arr =
[[130 134 138 110 124]
 [139 115 101 149 130]
 [136 122 129 114 122]
 [125 135 144 109 124]
 [114 139 131 147 139]
 [146 108 125 111 112]
 [143 105  98 143 120]
 [130 124 150 103 114]
 [126 132 143 110 125]
 [117 135 126 141 135]
 [117 141 131 131 135]
 [117 136 123 151 139]
 [113 154 125 140 149]
 [128 124 109 153 140]]
Indices start at 0.
(0, 0) = 130
(3, 2) = 144
(2, 3) = 114
(8, 2) = 143
(4, 0) = 114
(0, 1) = 134
(4, 4) = 139
(7, 2) = 150
(11, 4) = 139
(8, 3) = 110
(0, 3) = 110
(10, 1) = 141
(1, 0) = 139
(8, 1) = 132
(13, 4) = 140
(13, 1) = 124
(12, 3) = 140
(3, 4) = 124
(9, 3) = 141
(5, 1) = 108
(11, 2) = 123
(10, 0) = 117
(13, 3) = 153
(4, 2) = 131
(6, 3) = 143
(1, 3) = 149

X =
[[148 149 108 137 135]
 [131 146 145 148 149]
 [140 117 109 122 108]
 [117 145 143 131 149]]
X[0,-5] -> 148
X[1,-2] -> 148
X[2,4] -> 108
X[-3,-1] -> 149
X[-1] -> [117, 145, 143, 131, 149]
X[1,1] -> 146
X[0,1] -> 149
X[:, -3] -> [108, 145, 109, 143]
X[-2,-3] -> 109

B =
[[122 125 128 118 124 139 117 154 131 123 131 144 134]
 [122 137 125 120 124 139 121 138 140 131 149 140 137]
 [124 130 132 118 139 142 130 133 130 137 131 134 136]
 [127 130 119 113 136 145 129 139 128 127 131 154 151]
 [136 129 128 135 114 135 144 138 131 113 129 138 131]
 [143 114 116 114 121 128 124 139 124 133 141 153 149]
 [126 114 124 110 139 130 124 130 135 122 139 135 145]
 [129 137 117 128 136 128 135 129 129 133 127 147 140]
 [125 136 137 129 119 147 128 136 126 124 138 147 137]
 [119 130 118 125 115 123 120 148 136 117 135 143 147]
 [121 125 128 128 134 136 120 132 140 124 132 124 133]
 [119 138 131 116 119 147 118 135 118 146 127 123 126]
 [120 138 119 123 123 139 125 134 129 126 131 143 125]
 [125 125 116 117 126 134 124 131 129 122 127 125 151]
 [120 135 140 106 124 132 131 130 131 120 130 126 148]
 [126 138 120 112 126 127 115 134 112 130 146 136 136]]
Indices start at 0.
row 0 col 0 -> 122
row 8 col 4 -> 119
row 1 col 10 -> 149
row 0 col 6 -> 117
row 3 col 12 -> 151
row 6 col 4 -> 139
row 0 col 7 -> 154
row 7 col 3 -> 128
row 7 col 7 -> 129
row 4 col 7 -> 138
row 11 col 7 -> 135
row 10 col 10 -> 132
row 7 col 4 -> 136
row 1 col 11 -> 140
row 4 col 4 -> 114
row 2 col 4 -> 139
row 0 col 3 -> 118
row 10 col 1 -> 125
row 6 col 3 -> 110
row 11 col 3 -> 116
row 14 col 3 -> 106
row 7 col 2 -> 117
row 9 col 7 -> 148
row 13 col 4 -> 126
row 10 col 2 -> 128
row 2 col 5 -> 142
row 3 col 8 -> 128
row 14 col 8 -> 131
row 15 col 4 -> 126
row 6 col 9 -> 122
row 1 col 1 -> 137
row 9 col 6 -> 120
row 9 col 2 -> 118
row 11 col 2 -> 131
row 14 col 7 -> 130
row 7 col 10 -> 127
row 15 col 5 -> 127

m =
109  129  120  120  127  148
133  128  136  123  137  120
118  138  117  126  126  145
109  125  118  126  123  152
141  127  139  132  130  113
142  134  144  135  134  107
140  133  142  131  131  120
111  131  117  123  121  152
155  133  144  145  126   99
134  131  137  125  129  117
m[0, 0] => 109
m[0, 3] => 120
m[:, 4] => [127, 137, 126, 123, 130, 134, 131, 121, 126, 129]
m[5] => [142, 134, 144, 135, 134, 107]
m[3] => [109, 125, 118, 126, 123, 152]
m[7, 5] => 152
m[7] => [111, 131, 117, 123, 121, 152]
m[3, 2] => 118
m[1, 1] => 128
m[5, 0] => 142
m[1] => [133, 128, 136, 123, 137, 120]
m[1, 2] => 136
m[4, 3] => 132
m[8, 2] => 144
m[4, 0] => 141
m[0] => [109, 129, 120, 120, 127, 148]
m[4, 4] => 130
m[5, 3] => 135

x = [104 124 102 155 115]
x[0] => 104
x[4] => 115
x[1] => 124

M =
[[127 130 121 127 121 125 122 127 128 132]
 [121 125 128 134 123 124 132 120 120 138]
 [138 135 133 124 132 126 124 123 125 129]
 [124 122 126 135 130 133 131 134 132 121]
 [130 134 143 124 133 116 132 105 111 151]
 [124 124 118 134 128 137 124 131 134 127]]
M[0][0] = 127
M[3][1] = 122
M[2][9] = 129
M[:, 5] = [125, 124, 126, 133, 116, 137]
M[3] = [124, 122, 126, 135, 130, 133, 131, 134, 132, 121]
M[3][3] = 135
M[1][0] = 121
M[4][5] = 116
M[5] = [124, 124, 118, 134, 128, 137, 124, 131, 134, 127]
M[:, 1] = [130, 125, 135, 122, 134, 124]
M[5][0] = 124
M[2][3] = 124
M[:, 9] = [132, 138, 129, 121, 151, 127]
M[4][4] = 133
M[2] = [138, 135, 133, 124, 132, 126, 124, 123, 125, 129]
M[3][2] = 126
M[0] = [127, 130, 121, 127, 121, 125, 122, 127, 128, 132]
M[0][5] = 125
M[5][8] = 134
M[0][9] = 132

grid =
array([[123, 123, 121, 140, 116, 119, 149, 120, 128, 126, 128, 124, 128,
        128, 129, 118],
       [128, 143, 113, 133, 121, 128, 132, 139, 131, 136, 109, 128, 132,
        125, 126, 141],
       [124, 128, 121, 131, 136, 130, 116, 146, 121, 131, 114, 140, 112,
        126, 110, 133],
       [142, 125, 121, 128, 127, 121, 147, 122, 122, 112, 113, 131, 113,
        127, 128, 123]])
Rows and columns are counted from 0.
(0, 0)	123
(2, 5)	130
(3, 15)	123
(1, 13)	125
(3, 14)	128
(1, 6)	132
(0, 3)	140
(0, 6)	149
(0, 4)	116
(0, 12)	128
(3, 2)	121
(2, 2)	121
(0, 5)	119
(0, 7)	120
(2, 6)	116
(3, 7)	122
(0, 15)	118
(2, 1)	128
(1, 9)	136
(3, 11)	131
(0, 8)	128
(2, 3)	131
(2, 4)	136
(1, 2)	113
(1, 12)	132
(1, 4)	121

A =
130  129  128  126  125  126  121  129  131
133  129  122  120  121  124  121  127  131
127  113  131  116  128  120  127  133  123
131  131  135  123  123  128  123  131  125
127  132  129  128  132  133  126  128  123
126  111  135  108  130  118  126  132  118
122  124  122  122  129  118  135  132  119
132  141  155  106  120  133  122  147  121
130  129  128  130  127  127  126  127  127
130  135  126  121  129  125  134  128  127
126  124  132  130  133  129  129  134  127
A[-11,0]: 130
A[:, -3]: [121, 121, 127, 123, 126, 126, 135, 122, 126, 134, 129]
A[1,2]: 122
A[-7,0]: 127
A[-2,-4]: 125
A[9,-2]: 128
A[10,8]: 127
A[-3,-2]: 127
A[-7,-5]: 132
A[6]: [122, 124, 122, 122, 129, 118, 135, 132, 119]
A[:, 7]: [129, 127, 133, 131, 128, 132, 132, 147, 127, 128, 134]
A[-11,6]: 121
A[-3,-8]: 129
A[:, 8]: [131, 131, 123, 125, 123, 118, 119, 121, 127, 127, 127]
A[:, 1]: [129, 129, 113, 131, 132, 111, 124, 141, 129, 135, 124]
A[10]: [126, 124, 132, 130, 133, 129, 129, 134, 127]
A[2,8]: 123
A[-11,5]: 126
A[4,3]: 128
A[9,-7]: 126
A[-11,8]: 131
A[2,-8]: 113
A[1,0]: 133
A[-2]: [130, 135, 126, 121, 129, 125, 134, 128, 127]
A[-9,-6]: 116
A[-10]: [133, 129, 122, 120, 121, 124, 121, 127, 131]
A[-10,-6]: 120
A[3,3]: 123
A[7]: [132, 141, 155, 106, 120, 133, 122, 147, 121]
A[3,7]: 131

W =
[[139 144 135 145 142 130 134 136 112 141 120 113 115 132 143 130]
 [100 124 130 100 121 125 137 115 134 126 144 153 148 133 128 113]
 [128 145 144 130 152 131 156 130 103 144 132 123 135 144 157 112]]
W[0][-16] = 139
W[-2][1] = 124
W[1] = [100, 124, 130, 100, 121, 125, 137, 115, 134, 126, 144, 153, 148, 133, 128, 113]
W[:, -2] = [143, 128, 157]
W[-1][-2] = 157
W[0][13] = 132
W[:, -3] = [132, 133, 144]
W[-2][2] = 130
W[-2][-9] = 115
W[2][11] = 123
W[-2][-8] = 134
W[0] = [139, 144, 135, 145, 142, 130, 134, 136, 112, 141, 120, 113, 115, 132, 143, 130]
